In the rows, 128 means zero.
The rows of M fall into several groups, and each row is roughly a mix of its group's hidden directions.
M (144 x 10):
[[ 85 145 135 112 115 100 168 138 133 108]
 [ 85 139 122 140 130 100 174 120 132 146]
 [109  96 111 136 132 164 108  83 124 116]
 [ 78 119 118 170 121  99 121 120 133 123]
 [149 125  88 109 165  92 129 121 109 137]
 [115 156 144 128 108  92 169 158 128 137]
 [164 134 108 102 145 139 126 142 177 142]
 [ 85 111 140 153 118 116 131 104  88 114]
 [111  87 135 102  97 120  92 152 123 125]
 [130 128 121 126 141 174 134  86  92 140]
 [111 161 131 143 155  98 168 117 149 142]
 [162 116 156  96 111 150  99 132 104 113]
 [142 106 128 160 120 145  92  92  98 133]
 [109 137 136 126 138  80 134 168 158 137]
 [150 114 116 160 119 167 118  84 127 120]
 [162 124 158  92 111 151 102 150 117 122]
 [129 141 109 123 158 144 142 121 183 153]
 [135 156 144 117 134  88 148 173 137 144]
 [180 110 120 140 127 154  94 108 121 128]
 [ 90 135 136 141 125  89 133 163 158 137]
 [118  92 143 105  93 130  93 157 132 122]
 [162 136 117 106 145 147 120 141 180 141]
 [146 109  94 132 139 106 106  90 106 103]
 [156 110 105 126 131 149  88  96 109 107]
 [105 158 130 121 121  98 173 150 108 113]
 [101 135 129 120 140 132 182 111 116 163]
 [ 93 139 129  93 139  87 144 158 128 132]
 [137  96 149 100 102 134 121 175 114 133]
 [139 107  95 134 134 131 100  84 104 105]
 [144 115 166 117 100 146 117 120  85 109]
 [ 96 156 149 134 106  97 159 156 120 132]
 [121  97 106 136 118 163 107  85 121 110]
 [ 95 102 143 147 101 120 130 116  86 106]
 [170 124 146  92 123 146  98 136 101 118]
 [ 84 137 124 102 151  94 145 144 141 150]
 [ 94 114 141 152 106 121 129 115  79 110]
 [158  92 105 109 140 157 103 114 151 117]
 [161 112  97 122 147 114  98  99 102 114]
 [150 125  86  99 156  94 122 145 118 141]
 [ 95 142 154 126 115 128 154 165 162 143]
 [ 98 116 141 143 107 103 132 120  76 111]
 [156 104 100 141 125 106 108  94 107  99]
 [ 78 140 146 114 122  98 158 146 143 126]
 [163 107 104 123 155 158 102 100 140 133]
 [157 156 114 103 129 123 147 161 166 142]
 [124 135 135 109 139  87 131 173 161 138]
 [166 113 102 133 136 116  97 100  98 111]
 [120 104 141 101  89 121 101 168 128 116]
 [ 97  96 139 113  88 132 101 156 126 120]
 [128 152 113 158 157 124 163  91 108 131]
 [ 91 137 136  97 143  96 140 162 145 143]
 [138 138 109 147 172 145 141  84 142 137]
 [118 124 121 146 125 162 135  77  95 114]
 [153 113 127 168 122 160  99 100 108 135]
 [150 129  91 101 165 100 127 148 129 148]
 [110 128 170 146  88 162 125 127 136 113]
 [157  91 112 105 120 143  85 130 115 111]
 [116  95 107 134 118 165 107  87 128 112]
 [113 141 143 123 105  83 169 154 123 128]
 [154 115 163 103 103 158  99 135 113 111]
 [108 151 135 108 134  82 170 143 135 130]
 [138 149 109 153 165 137 153  89 127 148]
 [ 86 147 128 108 141 108 164 149 153 137]
 [132 115 166 130  97 139 127 112  81 108]
 [119 105 112 110 151  88 105 148 164 134]
 [160 127 130 130 112 180 126 103  98 131]
 [126 111 145 103  90 129  99 172 132 119]
 [162 113 124 161 134 135 103  91 102 146]
 [155 103 115 122 147 163  86 107 141 136]
 [160 123  94 148 147 152 114  94 107 141]
 [101  97 145 112  88 125 100 157 124 123]
 [148 138 104 150 164 135 155  86 123 138]
 [ 68 139 133 109 124 118 150 150 143 118]
 [132 170 127 116 151  82 153 132 144 135]
 [143 138 116 172 132 130 137  97  83 140]
 [127 107 145 120  79 147 108 164 115 116]
 [118  99 112 140 128 165 111  81 114 118]
 [136 153 145 121 133  87 153 170 137 147]
 [156 132 155 101  99 147 104 155 103 119]
 [158 113 147 102 111 164  90 134 116 115]
 [140 151 106 114 168  83 149 124 132 142]
 [148 148 116 122 156 144 137 127 180 157]
 [176 129 112 161 139 146 120 105 102 142]
 [ 89 145 132 104 139 114 159 160 157 135]
 [132 134 154 139  94 141 122 109  80 103]
 [101 123 156 158  92 159 125 110 141 108]
 [177 113 114 106 139 150  89 129 136 125]
 [122 152 113 154 163 125 164  89 128 138]
 [112 166 137 142 146 118 164 128 159 159]
 [130 125  89 120 166 122 126 143 168 152]
 [ 91 125 124 163 157 104 112 102 114 108]
 [140 102 118 111 141 100  94 157 165 133]
 [ 94 140 156 140  97 150 149 153 156 132]
 [150 103 102 126 142 144  90  92 108 114]
 [162 121 161  95 110 147 101 133 106 112]
 [125 154 144 132 120  83 159 166 137 136]
 [104 131 170 157  99 155 139 108 124 113]
 [112 141 138 113  97 103 153 139 104  85]
 [ 90 119 128  80 121  99 130 133 145 106]
 [119 104 110 111 130 100  97 152 172 126]
 [183 118 128 150 118 140 106 107 101 122]
 [138 139 173 118  95 120 133 126  89 106]
 [132 114 127 167 118 170 116  86 137 129]
 [148 102 142 101 110 163  95 158 134 127]
 [178 110 132 149 120 149  92 112 113 128]
 [123 113 104 157 137 165 108  85 120 138]
 [ 94 143 110 155 137  91 163 125 146 137]
 [112 153 148 129 102  94 163 162 123 134]
 [120 139 140  92 140  84 149 157 151 137]
 [152 107 137 156 111 143  89 104  96 125]
 [129 111  99 143 141 176 103  96 131 136]
 [135 112  96 140 137 131 104  81  95 115]
 [ 80 149 135 139 116  95 160 135 109 132]
 [145 124 163 118  93 144 112 124  88 105]
 [137 159 145 124 134  85 153 167 128 142]
 [114 132 153 135  93  96 149 149  90 119]
 [159 114  92  96 137 111 108 151 100 134]
 [122 152 158 115 130 115 157 172 148 149]
 [153 141 105 111 157 138 134 129 177 154]
 [168 119 131 164 119 135 107 101  93 132]
 [159 106 142 101 113 161  91 134 110 117]
 [160 115 143 105 114 167  90 134 110 118]
 [159 154 109 137 169 131 156 103 146 138]
 [108 157 160 138 107 129 155 168 144 141]
 [141 152 110 153 162 135 165  93 132 137]
 [164 151 121 106 139 142 130 152 176 132]
 [141 114 120 147  96 166 113  96 114 100]
 [ 78 135 140 102 130  93 147 143 147 131]
 [123 144 159 118 121 123 142 180 161 142]
 [157 115 125 162 118 138 111  82 101 127]
 [158 102 100 133 142 119  97  94 106 111]
 [154 106  97 125 147 115 102  90 105 113]
 [114  91 143 104  91 116 102 157 124 119]
 [142 175 124 119 164  98 151 131 134 145]
 [ 98 131 156 164  94 146 136 103 129 108]
 [110 145 130  92 137  91 161 153 150 128]
 [128 100 137 140 101 175  99 113 113 111]
 [184 111 131 141 123 139  93 115 108 128]
 [149 106  77 111 156 123 107 134 111 141]
 [ 96 146 159 130 114 144 162 156 152 146]
 [ 86 140 120 105 140 125 160 140 169 130]
 [ 99 101 117 125 122  99 114 147 177 122]
 [176 107 118 135 122 151  93 103 115 118]
 [146 124  84 108 168 105 126 144 130 151]]

One row of each group comes first, with its name. Which group is each row after those in?
[110 157 115 158 156 115 148  88 147 128]	(100)
[171 132 105 102 149 139 124 137 169 142]	(11)
[ 83 140 124 101 147  91 147 145 132 144]	(14)
[132 139 130 141 115  71 124 164 145 112]	(117)

[153 128 158 105  94 148 102 144 102 110]	(100)
[151  92  97 126 137 133 100  88 114 115]	(117)
[ 81 146 133 110 115 114 161 153 131 105]	(14)
[133 121  77 142 135 115 119 108  84 123]	(100)
[146 148 111 151 163 133 157 117 146 167]	(14)
[136 117 103 151 141 175 116  93 143 141]	(14)
[125 109 152 111  86 127  98 166 117 115]	(11)
[100 124 159 106 103 117 115 172 126 106]	(14)
